In the rows, zero is written as 128.
One turn sends every row of this set to another row. A few are shown first. Where does it send the rows asked after them?
j730: [116 123 136 128 133 136 128 126 117 157 124  98 129 104 134 143  95 111
 165 117 166 105 108 158 148]
j989: [135 154 136 121 100 126 120 127 146 128 114 133 109 109 143 139 147 134
 126  97 168 134  99 148 137]
j549: [134 132 136 124 141 130 117 146 108 173 128  91 169 139 146 138 121  98
 116 109 154 150 102 150 132]
j330: [114 145 129 153 119 131 134 134 133 159 121 127 151 114 165 101 136 149
 140 123 150 146 101 163 149]
j808: [125 136 127 114 112 127  98 174 131 143 118 136 120 119 171 143 133 112
 138 127 136 111 120 143 152]
j445: [105 129 132 127 122 140 128 127 107 149 118  98 132 113 143 141  91 118
 156 132 183 109 113 141 156]
j768: [143 144 135 132 114 140  97 157  97 146 124 128 127 103 160 117 149  96
 134 125 151 107 123 152 150]
j35: [128 120 141 111 135 134 112 145 118 165 129 102 166 151 141 144 110 122
 105 126 150 142 113 144 147]
j739: [129 159 123 111 117 130 128 125 137 126 106 112 108 117 157 150 147 147
 125 109 172 136 115 132 126]
j872: [142 129 131 108 126 142 145  98 124 124 128 112 113 113 144 153 114 106
 131 136 162 157 131 143 129]
j179: [142 133 136 126 109 120 113 148 129 149 144 120 165 128 164 141 130 107
 154 120 123 155 121 124 114]
j185: [131 135 130 154 127 142 142 119 125 152 138 102 136 120 171 109 136 157
 130 122 140 132 125 159 146]
j383: [102 134 134 135 119 127 129 128 117 157 127  94 122 105 151 141  90 103
 156 113 168 113  99 138 155]
j474: [142 141 139 130 105 132 113 133 103 142 147 110 165 130 167 129 131 116
 138 137 138 150 136 107 123]
j811: [131 150 119 115 139 135 108 160 102 147 113 104 122 109 179 138 145 111
 136 133 141 112 136 134 132]
j373: [127 136 125 112 107 132 141 116 134 127 116 134 122 117 148 153 112  96
 141 133 176 170 109 143 134]
j883: [148 159 134 122 118 138 123 113 120 129 112 115 114 102 139 131 157 136
 125 105 177 128 116 149 127]
j515: [149 131 148 122 108 133 105 140 113 146 140 134 177 124 142 124 132 120
 149 138 135 146 128 133 126]
j111: [124 134 111 153 115 140 145 143 137 149 124 111 143 135 182 127 135 151
 150 119 158 144 116 163 138]
j741: [135 124 138 133 111 137 114 147 109 163 141 100 161 154 152 139 114  99
 105 112 164 145 105 142 151]
j171: [133 142 143 114 121 130 136  97 124 135 125 130 120  95 133 132 117  94
 129 131 160 164 108 147 138]

j445 moves to j730
j185 moves to j330
j739 moves to j883
Where do these go?
j171 moves to j373
j768 moves to j808
j474 moves to j515
j35 moves to j549

One turn sends every row of this set to another row. A few are shown first. Where does it send the rows asked after them?
j283: [144 119 112 115  81 120 120 115 140 112 120 125 139 131]
j956: [157 115 107 110 108 119 111 122 121 128 139  94 125 125]
j642: [117 119 111 116 123 119 111 124 137  80 116 112 111 133]
j954: [133 129 168 139 131 146 121 138 118 120 114 146 114 129]
j761: [147 122 165 133 139 144 119 138 106 132 120 142 116 128]
j616: [130 126 108 127  86 120 119 120 144 106 126 111 132 125]
j861: [106 114 120 113 118 135 109 120 140  93 116 100 111 134]
j130: [147 128 165 139 123 141 124 136 114 128 117 154 124 127]
j874: [113 104 108 109 117 118 115 132 130  98 127 100 111 143]
j682: [146 121 113 111  88 114 130 115 140 107 133 119 136 139]
j983: [147 100 105 100 112 111 116 130 117 121 136 101 122 141]
j831: [132 126 166 141 135 145 125 138 117 121 117 146 115 128]
j593: [152 109 115  96 126 121 118 119 120 119 142  92 118 140]
j46: [133 128 169 139 136 144 120 138 116 119 117 144 112 130]
j367: [156 109 107 101 134 114 107 123 114 110 131 101 115 132]
j655: [146 127 164 140 125 140 128 136 115 128 120 152 123 127]
j774: [156 105 115  96 123 126 106 118 116 127 132  94 119 132]
j423: [154 121 105 115  95 107 119 119 133 100 123 130 134 131]
j496: [132 125 170 138 137 145 123 134 116 118 116 145 114 129]
j552: [107 114 114 116 127 128 106 117 133  97 117 102 110 145]
j588: [136 121 109 121  87 114 118 111 138 110 119 129 137 142]
j772: [145 130 167 140 123 139 124 135 117 125 118 152 122 129]
j198: [137 117 102 128  90 113 112 122 142 104 129 127 131 140]
j705: [147 125 167 131 137 144 119 138 109 131 119 141 114 129]
j876: [147 122 166 134 140 143 123 138 108 131 123 142 115 127]
j971: [148 130 166 137 122 142 124 136 115 129 117 152 122 127]
j609: [156 107 109 102 123 118 106 113 113 131 132 101 123 143]
j560: [149 122 168 131 139 143 122 134 108 131 121 143 117 129]
j646: [131 127 167 140 135 146 120 138 115 120 114 147 114 128]
j740: [116 110 108 122 126 125 101 127 135  96 129 102 108 143]
j592: [151 125 167 134 137 141 119 135 108 132 122 142 116 130]
j548: [130 110 104 114  88 110 123 128 135 105 127 120 131 141]
j326: [146 127 167 138 123 140 126 133 116 125 117 153 124 128]
j69: [116 117 112 117 122 129 108 125 133 102 130  86 109 127]
j335: [112 119 119 111 119 126 121 120 142  89 127 101 113 141]
j290: [157 104 103 112 118 115 102 124 119 123 142 104 121 141]

j874 moves to j983
j705 moves to j971
Where do these go?
j876 moves to j655
j956 moves to j616
j283 moves to j861
j198 moves to j740
j682 moves to j335
j326 moves to j496
j646 moves to j761
j46 moves to j592
j423 moves to j642
j588 moves to j552

One turn sends every row of this set to another row. A few are shown first. Where does it send the rows asked after them?
j402: [137 117 115 151 132 138 165 137 121 139 128 126 146 123 118 146 104 129]
j165: [107 128 137 115 128 133 113 131 133 122 101 100 138  98 130 148 127 146]
j121: [129 116 146 120 130 121 108 140 149 123  94 113 117 108 123 114 128 128]
j889: [124 120 120 143 170 152 132 127 145 129 136  93 126 130 142 145 114 132]
j235: [144 135 144 118 139 131 111 114 120 113 110 138 146 113 121 123 142 112]
j487: [113 122 129 168 146 151 122 132 133 116 126 144 114 149 125 157 124 102]
j318: [116 109 151 107 127 128 111 127 127 112 125 113 148 129 125 107 132 127]
j986: [127 136 125 121 141 121 106 141 123 129  84 126 140 113 105 136 119 132]
j411: [108 130 103 153 122 135 120 124 123 151 143 127 100 123 132 106 137 122]
j23: [107 115 123 159 125 136 142 142 124 112 133 140 113 143 117 153 105 101]
j929: [116 153 114 153 115 127 145 137 111 148 141 115 126 136 129 116 131 115]
j465: [105 119 138 117 120 135 111 130 131 126  98 107 138 100 128 143 129 150]
j499: [123  91 115 148 123 150 151 116 133 137 132 121 119 117 136 133 109 146]
j581: [107 153 110 154 146 140 118 135 127 149 150 109 122 124 134 131 147 114]
j897: [105 118 139 159 130 140 140 144 133 108 136 122 113 154 131 148 110 103]
j775: [129 119 114 152 173 157 119 143 132 146 129 138 131 123 125 145 119 138]
j917: [129 134 127 124 130 121 114 136 121 130  82 129 144 113 103 135 120 132]
j43: [140 105 127 151 149 152 131 136 136 141 122 146 104 127 138 114 111 140]
j919: [100 123 131 162 141 152 127 131 130 112 132 122 121 156 131 160 119 108]
j404: [120 121 144 115 131 138 109 112 118 118 118 121 166 123 120 130 143 127]
j601: [149 132 132 146 152 135 158 143 137 127 127 105 126 139 137 127 103 119]
j253: [103 131 107 154 107 132 138 133 117 154 149 122 121 118 126 119 137 121]
j286: [110 117 134 164 134 152 127 129 134 111 130 146  96 136 138 150 122 109]
j788: [135 123 147 121 125 118 118 136 149 119  92 108 122 107 123 118 128 124]
j393: [121 118 136 103 135 118 111 142 115 113 124 134 143 117 109 109 117 120]
j138: [116 153 111 152 131 129 133 127 128 142 144  96 119 138 133 118 137 107]
j194: [100 112 121 159 124 148 136 125 122 110 133 142 103 133 131 158 109 113]
j184: [112 152 108 154 141 141 112 136 117 152 140 133 107 127 136 115 140 122]
j82: [112 123 125 101 136 125 110 125 111 108 130 129 139  94 119 132 121 126]
j731: [132 127 140 107 136 129 112 111 126 103 123 126 125  94 135 122 135 119]

j775 moves to j43
j465 moves to j917
Where do these go?
j138 moves to j581
j919 moves to j487
j731 moves to j82

One turn sends every row of this set to another row. A few are shown first. Where does it send the rows asked after them?
j879: [114 167 117 139 157 173 141 154 113 148 127 111 140 160 122 122 130 147
 128  91 133 101 129 142 108 133 138 107 119 116 109 115 127 125]
j446: [123 172 141 140 160 157 133 128 121 142 120  96 120 132 108 124 147 131
 145  89 123 100 128 129 115 143 120 109 118 139 113 134 126 130]
j478: [117 171 114 149 133 146 112 157 100 168 133 103 111 148 112 102 100 139
 127 109 112 108 117 144 136 117 151 136 130 131 115 119 138 156]
j617: [111 173 128 133 149 115 138 149 104 138 139 114 129 145 122 115 127 142
 149 121 128 124 112 108 116  91 163  88 131 124 131 148 135 130]
j340: [102 148 122 143 145 174 141 138  91 126 150 118 116 148 106 112 128 137
 115 135 127  93  98 122 129 156 163 142 125 110  88 152 123 146]
j838: [131 174 122 158 148 158 136 118 116 125 128 113 116 125 126 111 131 128
 151  81 121  99 114 135 145 147 152  99 124 171 124 138 128 132]
j49: [151 161 121 163 116 144 140 135  90 130 142  90 111 142 124 134 149 127
 119 108 126 144 134 116 148 125 169 131 125 166  94 132 155 142]
j613: [125 177 128 153 144 138 137 134  97 129 165 108 114 140 136  99 129 134
 134 144 118 126 105  96 107 101 158  70 123 119 135 150 134 129]
j186: [132 165 129 147 133 151 162 130  89 114 148 102 117 140 101  90 130 144
 128 120 137  94 116 127 143 165 168 141 125 136  84 151 133 127]
j839: [128 177 128 164 129 125 144 134  96 116 164 108 118 144 132 101 129 139
 148 128 129 132 110 103 112 110 164  68 120 121 135 139 133 124]
j278: [130 162  94 146 134 183 121 134 101 139 131 127 135 159 110 112 128 147
 110 106 139  81 118 137 130 122 147 104 142 128 132 121 131 121]
j9: [139 146 118 149 120 156 149 130  80 140 128  99 103 145 132 107 119 118
 126 108 129  86 116 134 133  96 111 112  86 115 129 142 130 118]
j809: [120 167 123 130 130 123 143 137  95 132 143 109 129 156 118 106 126 139
 147 126 140 117 123 107 112  86 158  86 135 118 135 144 136 124]
j723: [142 182 144 159 133 185 113 122 103 135 141 107 114 137 143  95 139 152
 115 124 138 117 114 142 120 147 142  74 121 123  97 129 127 139]
j713: [106 156 132 148 143 169 142 134  92 122 151 116 112 137 122 105 121 137
 128 128 128 107  94 131 137 166 178 132 122 125  78 156 122 152]
j598: [135 164 124 155 129 146 151 143  92 151 136 106 118 145 111  95 105 140
 117 106 107  74 118 131 137  92 137 138 116 139 134 138 135 129]
j219: [141 131 124 152 137 158 146 138  89 152 137 113 128 147 130 159 127 123
 120 105 122 135 114 115 124 101 155 136 122 135  88 147 130 133]
j115: [141 152 106 159 116 170 155 139  78 126 148 100 114 159 133 132 153 126
  92 123 124 121 133 109 137 100 162 130 114 148 104 130 159 136]
j118: [108 158 131 152 125 142 121 152  97 151 125  90 100 144 136 120 116 127
 148  92 130 129 121 155 135 130 135 113  96 118 113 123 132 158]
j447: [138 159 155 175 112 128 140 128  94 132 129  89 100 125 127 110 126 133
 142  92 127 110 117 143 141 126 122 107  87 132 125 142 127 136]
j284: [145 146 133 158 143 148 152 147  94 148 137  92 119 139 130 153 141 130
 109 101 122 142 130 117 137 114 157 137 119 157 110 155 150 142]
j735: [138 148 122 146 131 164 157 131  78 106 139  97 106 140 121 105 142 141
 108 124 161 100 114 135 155 162 149 120 105 124 114 171 141 122]
j960: [136 140 116 155 107 166 143 128  82 136 147 108 123 162 115 142 141 123
 113 119 124 124 129 107 121  98 158 138 129 131  87 125 136 137]
j454: [108 132 115 135 155 173 141 141  89 130 139 104 109 143 120 130 128 126
 122 116 147 111 104 135 138 167 150 129 112 114 114 169 128 141]
j298: [123 174 132 146 146 188 136 121  98 120 127 117 110 137 155 105 155 134
 114 121 128  89 106 132 128 120 131  75  91 130 106 141 131 131]
j627: [115 166 112 130 128 140 146 136  90 126 151 102 117 160 129 103 131 129
 139 131 142 119 128 106 115  88 157  79 128 122 151 144 146 129]
j686: [119 175 118 181 124 166 119 153  91 142 159 106  99 144 140  90 112 142
 103 130 103 109 101 138 136 123 155 109 104 124 122 118 139 159]
j946: [129 181 140 177 128 177 137 126 112 125 151 111 123 143 137  97 123 159
 129  93 127 111 120 147 130 152 169  90 131 152 127 128 129 147]
j132: [117 172 111 137 144 147 135 135  93 130 156 105 108 149 139 101 131 124
 132 142 127 124 111 100 117  95 157  72 124 124 148 151 146 134]
j403: [109 140 136 146 144 177 142 132  87 119 145 103 103 137 132 121 134 136
 116 124 149 117 103 138 141 170 156 118 109 116 112 176 130 154]
j155: [140 152 131 177 104 156 145 127  86 123 152 109 116 147 141 135 139 128
 127 110 120 144 118 116 134 119 176 120 115 147  75 125 135 146]
j144: [119 153 119 157 115 174 115 136  83 146 143  92  89 151 137 108 124 120
 115 128 128 113 115 138 123 120 118 102  92  98 125 123 135 149]
j766: [158 146 119 165 133 169 139 136  81 136 146 103 109 137 147 141 148 128
  86 130 124 134 113 110 142 107 153 115 110 147 109 158 149 133]
j359: [131 145 123 141 144 156 169 137  86 115 140  88 114 142 112 112 133 136
 124 106 155 102 126 138 146 167 150 134 109 130 116 167 141 123]
j885: [117 164 125 153 132 188 138 117 101 118 133 121 118 147 121 110 154 141
 101 114 124  66 115 124 131 112 135  98 119 141 146 143 134 133]
j142: [107 176 125 144 147 113 130 149 107 130 143 103 116 141 122 119 138 137
 150 119 129 136 116 108 122 110 164  83 127 133 145 146 144 141]
j830: [151 178 133 188 120 136 133 135  91 133 145 110 104 122 128  89 111 146
 119 114 106  94  95 135 153 119 147 109 103 147 122 137 132 132]
j962: [148 141 150 178 121 166 140 125  84 134 155 109 114 137 143 147 139 133
 104 123 119 143 107 112 124 111 157 115 115 133  92 152 129 146]
j95: [120 175 121 157 129 115 133 138 101 117 153 101 113 142 125 112 137 135
 154 118 136 140 117 108 124 119 164  71 123 131 145 138 141 131]
j875: [125 161 118 148 131 161 165 138  81 105 148 111 120 149 109  92 136 146
 110 131 137  81 110 126 144 149 166 136 112 123  88 149 135 122]

j9 moves to j144
j340 moves to j875
Where do these go?
j839 moves to j95
j879 moves to j278
j962 moves to j155

One turn sends every row of this set to another row. A few are shown first. Where does it send the rows asked after them?
j399: [130 171 179 144 118 155 118 110 134 104 129 106 124]
j173: [122 131 173 159 179 137 127 105 119 107 114 114 148]
j658: [138 151 138 122 150 163 113 113 104  92 136  90 142]
j847: [ 99 157 146 132 118 155 118 125 132 105 123 138 117]
j25: [102 138 146 126 161 126 121  94  85 115 120 120 143]
j957: [119 166 158 141 118 141 105 119 136 122 127 142 124]
j425: [119 129 172 155 180 140 131 106 115  99 114 108 143]
j878: [110 125 166 155 179 143 133 108 118 100 113 115 146]
j204: [ 99 158 156 143 118 168 128 121 143 109 126 130 132]
j440: [133 172 171 135 118 139 106 114 126 105 127 118 113]
j858: [131 149 128 138 148 159 105 118 120 128 138 126 164]
j863: [115 141 120 124 149 171 117 122 113 103 134 112 151]
j315: [112 163 158 126 119 152 118 119 122  88 123 115 105]
j217: [114 127 167 159 179 140 129 108 121 109 114 120 150]
j721: [153 159 146 135 149 151 100 109 112 117 139 103 155]
j668: [113 143 153 130 161 120 115  91  86 121 121 119 145]
j754: [109 141 152 126 162 123 119  91  83 113 120 113 141]
j438: [105 140 148 130 161 123 117  93  88 122 120 124 147]
j413: [121 168 170 151 118 155 116 114 144 122 129 129 136]
j195: [109 161 166 135 119 168 130 116 133  90 126 107 119]

j195 moves to j399
j173 moves to j217
Where do these go?
j858 moves to j863
j315 moves to j440
j668 moves to j438

One turn sends every row of this set to another row. A few are shown first. Where does it send the rows asked after them?
j891: [146 110  99 138 162 127 121 120 173 152 147 125 124 100 145]
j543: [120 104  94 146 171 165 137 113 148 128 164 106 131 122 130]
j422: [129 119 108 143 161 123 131 113 169 135 132 127 125 105 156]
j551: [117 127 105 117 139 145  88 164 174 135 133 143 129 140 137]
j353: [131 108 108 139 125 159 126 147 159 114 131 106 118 140 153]
j206: [118 112 122 123 183 127 108 141 156 146 139 128 145 100 109]
j611: [121 109  97 142 169 161 136 105 136 120 153 119 127 136 137]
j8: [125 114 110 111 139 144 117 177 165 156 123 129 131 127 126]
j316: [116 116 108 109 136 149 100 170 174 124 136 124 151 134 117]
j467: [113 118 107 113 165 118 100 135 169 154 159 133 147 121 109]
j925: [136  99  86 144 164 123 110 142 172 139 139 123 147 144 104]
j240: [ 99 103  95 136 137 155 106 154 147 133 141 115 155 156 120]
j865: [133 114 114 130 122 153 121 136 151 123 129 115 123 130 167]
j347: [120 109  97 131 152 165 105 148 153 126 151 131 160 160 113]
j58: [140 117  99 146 164 128 117 119 179 123 140 124 119 102 145]
j239: [112 110 107 104 173 140  98 140 153 152 149 123 146 114 100]
j913: [135 104  89 145 178 143 126 129 165 149 135 132 143 152 114]
j506: [137 114 105 135 165 116 124 113 169 134 138 134 121 103 146]
j85: [113 130 123 116 142 145 139 141 142 139 152 124 117  99 146]
j667: [104  97 102 134 155 164 115 160 141 133 155 126 154 141 107]
j428: [135 120 101 133 157 120 141 109 169 123 147 128 122 115 146]
j258: [112 113 117 115 131 135  88 165 163 149 142 123 147 129 125]
j605: [118 118  84 135 162 171 137 117 132 126 155 119 121 126 134]
j143: [129 102  92 143 127 161 132 151 163 130 133 101 123 129 151]
j715: [135 111 103 149 129 153 114 150 162 113 128 108 118 120 154]
j462: [123 128 110 109 147 159 122 140 137 144 158 130 113  96 142]
j968: [134 121 116 144 128 150 131 142 161 120 135 100 117 134 155]
j546: [124 122  75 142 164 120 107 135 159 125 135 136 135 150 114]
j796: [122  99 105 121 140 143  95 169 181 146 125 131 146 131 128]
j933: [112 110  99 141 151 157 143 111 134 112 146 118 132 129 148]
j472: [101 118 103 143 152 158  98 155 134 114 148 133 144 147 121]
j941: [119 120 105 140 163 163 137 105 135 131 148 111 126 133 144]
j154: [117 114 117 116 140 153 118 149 139 146 150 112 124  87 143]
j18: [104 134 105 107 174 131  92 137 158 128 147 131 132 117 109]
j417: [116 121  97 101 158 125 104 148 157 142 138 139 154 114 106]
j547: [128 128 129 106 143 141 124 126 146 131 157 120 118 103 147]
j401: [129 108  91 140 170 126 100 129 157 129 140 138 164 137 108]
j693: [111 102 117 140 158 171 118 161 149 121 137 105 146 144 114]
j703: [117 123 123 104 139 146 125 147 141 135 148 125 114  97 144]
j821: [108 105  85 144 167 128 113 127 169 133 150 123 156 149 108]

j85 moves to j968
j8 moves to j693
j258 moves to j240
Where do these go?
j865 moves to j933
j401 moves to j417
j925 moves to j239
j58 moves to j462
j472 moves to j546
j506 moves to j703
j543 moves to j891

